rotation ticks, each row followed by its count of ticks
The counts run from 0 to 308.
[ 92 121  92 124 123 105 126 178 164 124 189 152 163  90 132 171 126 147
 141 142 131 153 148 166 155 120 116 114 121 131 149  96 149]
215
[131 114  87  96 136 120 144 189 149 109 133 126 160 104 149 132 117 120
 158 134 161 145 177 159 162 145 143 120 107  88 137 139 187]
183
[100 122  74 122 148  95 144 173 168 110 173 140 147 117 121 174 140 152
 138 141 146 159 153 175 128 121 115 101 105 123 142 120 163]
208
[112 108  92  90 119 138 139 179 134 112 170 170 145 133 147 147 126 134
 130 116 153 133 144 176 174 153 126 100 117 112 126 102 183]
304
[122 114  71  90 127 125 149 176 147 118 146 131 156 111 151 140 121 127
 161 115 159 137 180 171 162 140 134 126 105  91 129 125 179]
184
[102  87 113  93 115 137 123 190 112  95 170 152 152 113 130 166 114 127
 151 164 124 182 121 140 167 138  94 117 123 112 136 132 143]
133
[110 126  99 128 127 121 137 177 153 133 187 153 148 113 143 152 121 138
 141 139 138 160 161 171 157 155 121  89  97 109 123  90 171]
54
[ 98 111  83 127 124 101 142 173 163 108 185 170 166 101 120 177 122 133
 126 150 145 159 133 157 139 118 118 117 112 132 161 115 149]
210
[120 109  62 118 121  95 156 168 141 115 194 171 171 125 116 152 136 120
 143 160 143 140 138 174 166 132 118 129 130 136 130 145 129]
85
[108 102 121  92 135 135 110 199 123 105 148 135 133 144 139 146 141 151
 158 139 143 159 142 161 181 128 119  93 128  98 107 125 180]
142
[115  91 111  92 115 139 130 195 125  93 133 142 155 119 147 151  99 108
 159 150 141 164 141 130 179 145 122 128 116  81 141 140 165]
21
[126 125  91 138 117 119 152 172 148 130 177 143 146 148 139 153 125 116
 166 155 129 164 154 180 165 155 115 105  98  95  96 111 156]
167
[ 90 115  95 107 129  92 116 176 175 114 150 126 165 113 135 170 133 157
 169 125 140 151 164 161 170  93 128 126 128 109 140 119 150]
101
[112  93 108  91 128 132 129 200 133  92 123 127 150 123 152 140 107 118
 159 145 145 167 154 146 176 144 125 118 117  79 134 145 168]
22
[104  97 102 103 139 125 125 195 124  84 139 117 148 118 125 160 124 133
 157 177 122 190 136 150 144 136  95 110 125 109 132 151 156]
129
[109 123  67 114 146  83 145 176 152 113 185 138 149 133 117 145 149 142
 164 149 146 148 153 178 160 107 118 103 117 131 127 151 140]
89
[107  88 119 117 102 119 123 179 151 102 136 157 170 137 143 178 119 120
 159 147 148 158 127 133 188 115 131 141 131  81 129 132 156]
264
[ 98  95 102 121 113 102 116 189 172 105 141 152 173  99 138 170 119 133
 148 153 142 152 142 136 181 108 143 140 152 115 152 129 142]
104
[110  95 119 109 127 133 119 182 136 104 131 139 146 161 139 155 151 152
 149 134 150 149 141 173 169 125 122 103 131  86  99 122 194]
148
[107  89 123  99 125 136 111 204 115  99 149 154 142 130 135 147 124 127
 148 157 144 168 121 145 187 137 122  98 136 105 129 139 171]
140
[101 110 110 107 134 104 117 186 136 105 159 131 143 148 127 151 144 143
 184 149 141 165 141 158 184  97 111 104 118  97 115 146 153]
255
[100 103 107 110 121 118 116 180 162 109 119 127 164 153 150 169 122 146
 167 139 133 161 158 158 181 122 135 126 132  76 105 121 163]
267
[ 98 117  99 123 111 121 117 189 163 117 181 148 159  89 131 160 133 145
 148 141 126 138 149 178 174 121 124 119 142 132 137  89 151]
221
[113  98  95 141 106 133 144 186 164  97 127 149 151 150 140 163 105 102
 143 172 120 156 120 165 173 167 135 136 142  92 116 125 148]
276
[138 100  66 113 136  96 154 180 142 115 158 145 173 115 120 135 143 134
 130 180 153 152 151 171 149 145 139 119 145 128 127 165 148]
81
[112  91 106  89 117 143 132 198 136  98 126 158 147 133 146 145 102 118
 136 142 145 149 132 146 186 159 136 125 135  88 139 140 172]
27
[107 100 116 117 124 112 113 188 158 108 113 128 163 145 149 165 122 144
 165 149 142 164 149 148 179 125 139 128 135  77 119 135 164]
266
[103 101  88  90 113 144 143 179 142 100 147 166 138 159 144 157 109 121
 140 123 134 140 126 172 180 157 122 117 130 100 118 116 168]
31
[114 102  98  99 114 139 150 181 124  96 172 153 147 112 138 161  99 106
 144 143 136 166 140 153 155 154 103 115  88  99 141 116 166]
293
[102 120 100 124 137 108 103 200 164 123 158 130 149  85 133 148 142 156
 147 143 135 157 164 171 160 126 135 103 138 127 144 115 158]
219
[120  93 100 109 131  99 125 189 120 103 165 146 164 127 114 147 134 126
 152 190 133 175 125 146 174 129 111 119 145 123 125 168 135]
247
[ 98 120  76 127 133 100 148 167 169 105 186 158 157 116 123 184 129 144
 134 140 141 157 142 170 132 119 113 114 105 128 154 109 150]
209
[135 117  94 125 135 117 146 193 144 106 150 127 146 106 140 129 127 110
 173 141 160 154 167 159 163 136 132 108  94  83 134 132 180]
177
